One turning vector, and how many ticks it has turned
The counts run from 0 to 751.
[ -1   1  -6  13   9  10  31   2  -8  -5  10  -1  -1  -7  -9   5  18   1
  -4  -3   4  -2  -4   3  12  -5  -7  -1 -11 -16 -20 -13  20  -4  -1 -11
  17   1   3 -10   4]  314
[-12 -10   8 -17  -2 -11  -9   2  -7  -1  11   3   4  -1   5  -3  13  -5
  -6  -4  -5   6   3 -19   8  -5   3   3   1  12  11  -3  27  30   1  -1
  25  -5  -4   1   0]  629
[  9 -14  -5  -2   2  -5   2  -8 -11  -4  10  -6 -28   4 -11   6  10   3
 -15   1   9   7  11  -3  24  23  13 -15  -2  -4  -3   2  17   7   2  11
   5  -5  -4  -4 -13]  615
[  6 -15   4 -23 -19 -20   6   1   0   1  -6   6 -12   9 -14  -6  10   8
 -19 -13  -2  12  12   1   5   2   0  -3   0   9   2   8   1   7 -13  -3
   1  11  14 -12 -19]  515
[  7  -9   6   4  -9   4  12  12 -12  -3  16   2   9  -6  -6 -10  22   5
 -14 -24   0  15   4   2  14  -1  -9   0  -1   6   2  -6 -15  14  11   4
  11   4 -13  -8  14]  85
[ -2  -9   2   8  20   5  17 -21  -5   0  14   7 -10   2  -7 -10  16   5
  -6   5   5  -7  23 -15   0   0  -6   3   4  15  -3   6  10  23   5  -7
 -10  -2  -3 -18  13]  578
[  5 -18   0  -8  -6   9  10 -11 -13  10   9  16  -7   2   6 -13  12 -17
  -9  -9   2  15   4   4  16   8   7 -15  -1  -4  12  20   2  15  13  12
  -4   7  -3 -15   6]  670
[ 10  10  -4   0  13   8  22  -7   2   4  -5   3 -23   5 -21  -3  10  16
 -11   8  23   3   6  11  19   6  -8   5  11   0   1  -6  20  -3 -10   6
   9   3  10  -1  -6]  374
[-12  -1   4 -12   9  -2  15 -16  -2   7   3  10 -10  13  -7  -2  18  -5
 -14  14   2  10   7  -2   5   7  10   2 -10   8   1   3  17   2   4 -10
 -20   0  10 -24  11]  460
[-10   3   3 -13  -6  -6  17  -6   0  16  -9  17 -10   3   2   0  17   0
 -13   6  14   9  -9   8  10   0   5  -2   0  -6   9  12  23   8  -7   1
  -8   6  20 -10  -9]  341
[  1  -1  -7 -15  -8   2  15  -1  -4  14   8   4 -14 -13  22  -3  15  -5
 -14  -2  10   9   7  12  -4  -2  23   6   7  -5  -3   0  12 -14  -5  -9
  -5 -11  21  -4   1]  499
[  9   8   4  -1 -11   2  17   6   3   9   5   5   4  16 -20  11  19   4
  -9 -10  11  22  14  11   3  -7  -3  22   9  -2  -4  -6   4  -3   0  11
   0   4  22   0  -5]  567
[  4  -8  -2 -13  -8  -4  18 -15   3  10  -2  21  -7  24 -19  -8  21  -7
  -7   3  10  17  -2  -7  13  -3  -9  -8  -9   4  14  -4  14   9  -1   9
   1   5  -6  -6   0]  149
[  1   0 -11 -13  -7   8  27   6 -10  11  12   9  -5  -5  13   0  22  -6
  -5  -1  18   4   2   5  -2  -7  16  -5  -9  -6   0 -16  17 -16   1   3
  -2 -11  10  -4  -1]  500
[  4  -2  -2  -3   9  -3   7   4 -10   7   5  10  -5   2  -6   4  13  15
 -11   9  18  13  -9  -7  28  13  -2  -8   0   8   8  14   9  22   3  13
  -7   4  -6  -9   5]  582
[-13   2   2 -19   1 -10  13  -5  -2  16  -7  12 -13  11   5  -1  10 -10
 -13  18  12   9  -8  -3   7   9   2  -3   3   2   4   0  30   7  -8  -6
  -2   0  14  -9  -6]  494
[ 24  -8   4  -4   9   3   8  -6  -1 -10  13   3 -11   2 -16 -19  12  10
 -15  -8   5  12  18  -1  16   4 -14   0  12  16   1   7  -2  16  -1  12
   6   2  -7  -9  12]  391
[ 16  -8   2  -6 -15   5   5   2  -4  -4   8   5  -2   2 -15  -7  14  12
  -7 -28   1  15   8  11  15  -5  -8   3  10   1  11   5  -3  11  -2  18
  22   8   7   2 -10]  204
[ -5   7  -4  -1   7  -4  23  10  -1  -1   8   7  19  -8   3  -6  28   4
  -2  -7   2   9   3  -7   0 -19  -5  15  -6   5 -10  -4  15   5   1 -16
  11   3  12  -6  10]  659
[  7   7 -10  -6  10   1  13   4 -14   6  19   2  -5  14  -6   7  15  13
   0  14  21   4  -1  -5  12   3  13  -2  -9   7   6  -8  32  11   2  16
   7 -10  -1  -7   2]  43
[  0 -12   1 -17 -10 -19  -1 -11   1   6  -2   0 -11  17  -7  -1   8  -7
  -9  -8  -3  20   9  -4   7   6   6  -2   3   1  -3  18  15  19  -8   5
  -5  13  13 -12 -17]  668
[  9 -13   5   3  -9 -12   9  -4   0   0   4   8  -5 -18  -1  -6  13  11
  -8 -30   8  -6  16  -2   7  -3 -12   7  16   8   6  -3  -8  23  -1   4
  17  -4  -1  12  -8]  52
[ -8  -7   6   2   6  -6  18  -5   3   1   0   0   3 -16  -2  -7  23   9
 -13 -16  -7  14  16  -2   6   2 -12  12  18   1 -11   3  -8   4 -11 -22
   0   4  11  -4   1]  87
[  1  -6   7   4 -17   9  13   8 -19   8  15   2 -16 -12  -1   4  10  -5
 -14 -14  -2 -16   8   3   3   0  -1 -11   1  -9  -3 -14  12  13  11  11
  20   2   3 -19  -6]  191
[ -8   5  -5   7   4  12  24   8 -13  11  10  -1   4 -18  14   3  17 -11
 -11   1   1   5   4   2   5  -1   0  -1   0 -17 -20 -11  13  -4   1 -14
   9   2   8 -16  16]  313
[  7 -15 -17 -18 -12 -20   8  14  -6  13  12   6   8   8   8   3  21 -10
 -13  -9  11  25   6  -6   3   1   6  -3  -7   7  -3   9  -2   4   4   4
  -9   2   5  -7  -5]  482
[  5   4  -2  -7  17   1   5   1 -10  12  10   2 -10 -14  15   4   8  -1
 -15  17  10   6   6 -11  14  16  -8  -2  17  15  -4   9  13  24  -2   9
  -3   0   4 -13  16]  371
[ -6  -7   5 -11   3  -1   3  -8   5   8   6   5  17  -2  17  -2  10 -18
  -4   2  -7  21  15 -11   2  -3  -6  10  14   2  -5  11  12  26  -1  -6
   9   5   6   1  15]  664
[ -8  -4   6   4   0 -14  16  12  -8   4   0   3   5 -13  -7   5  13  -1
 -25  -7   0   4  -8  -9  16   6 -23  -4  -5   3 -11  -5   5  22   3 -11
   8  18  -2 -18   7]  642
[  4  -4   1   3  21   1  14 -16   4   2   3  -2  -9  12 -13  -5  15   4
  -9  11   1   4  26  -8   0  11  -3   7   9   9 -16  10   6  10  -6  -5
 -20  -7  11 -13   5]  579
[-16  -5   5  -8 -16  13  18  -3   0  13   5  14  17   0   8   0  33   0
  -8 -16   3  13  13  -4 -11 -13  -2  -4   9 -12  -1  -4   1   2  -2  -6
   0   1   4  -7   5]  207
[ 10   4   3   1   1  13   9  -4  -3   6  14  11  -9  -2  -2  -3   0 -15
  -7   1   1   5  -2   0  20   2  -5   5   3   2   3  -8  30  26  10  15
  21   0   0  -3  13]  683
[  5  -9  -2   0  12  -1  15 -15   4   1   5  -7  -6  -3  -2   3  18   5
 -11   3   1  -1  29 -14   1   9   0  -4  11  -4 -27   4   4   0 -18 -15
  -5  -7   6 -13   0]  732
[  6 -19  11 -16  -8  -3  -6 -11  -3   7   2  -5 -16   3  -3  -4   3 -18
 -21  -7 -14  20  18   1  13  17  -2  -5  10   1  -2   8   5  12  -3   2
   2   8   1  -8 -11]  304
[ 15   3   7   2   5  23  13  -3  -2   6   5  -4 -18  -2  -7  -2   3  -1
 -23   5   0   9  21  11  14  17 -12  -1  20  -3 -11  -3   6   4  -1   6
   8   1   1 -13  17]  737
[  3  -7 -10   1  15  -1  18 -14   6   4   2  -2   7   4   0   4  16  -7
  -3   5   7  19  16 -14  10   8  -8  -2   5 -14 -25  14   8   4 -19 -11
   0   5   7  -1  -4]  334
[  2 -10 -11   9   2 -12  27   0  -2   5   4  -6  -1  -2  -6  11  19  -4
 -14 -12   7  14  10  -1   9  11  -3   2  -5 -10 -29   2  -3  -8  -5  -9
  -5   6  11  -5  -3]  122
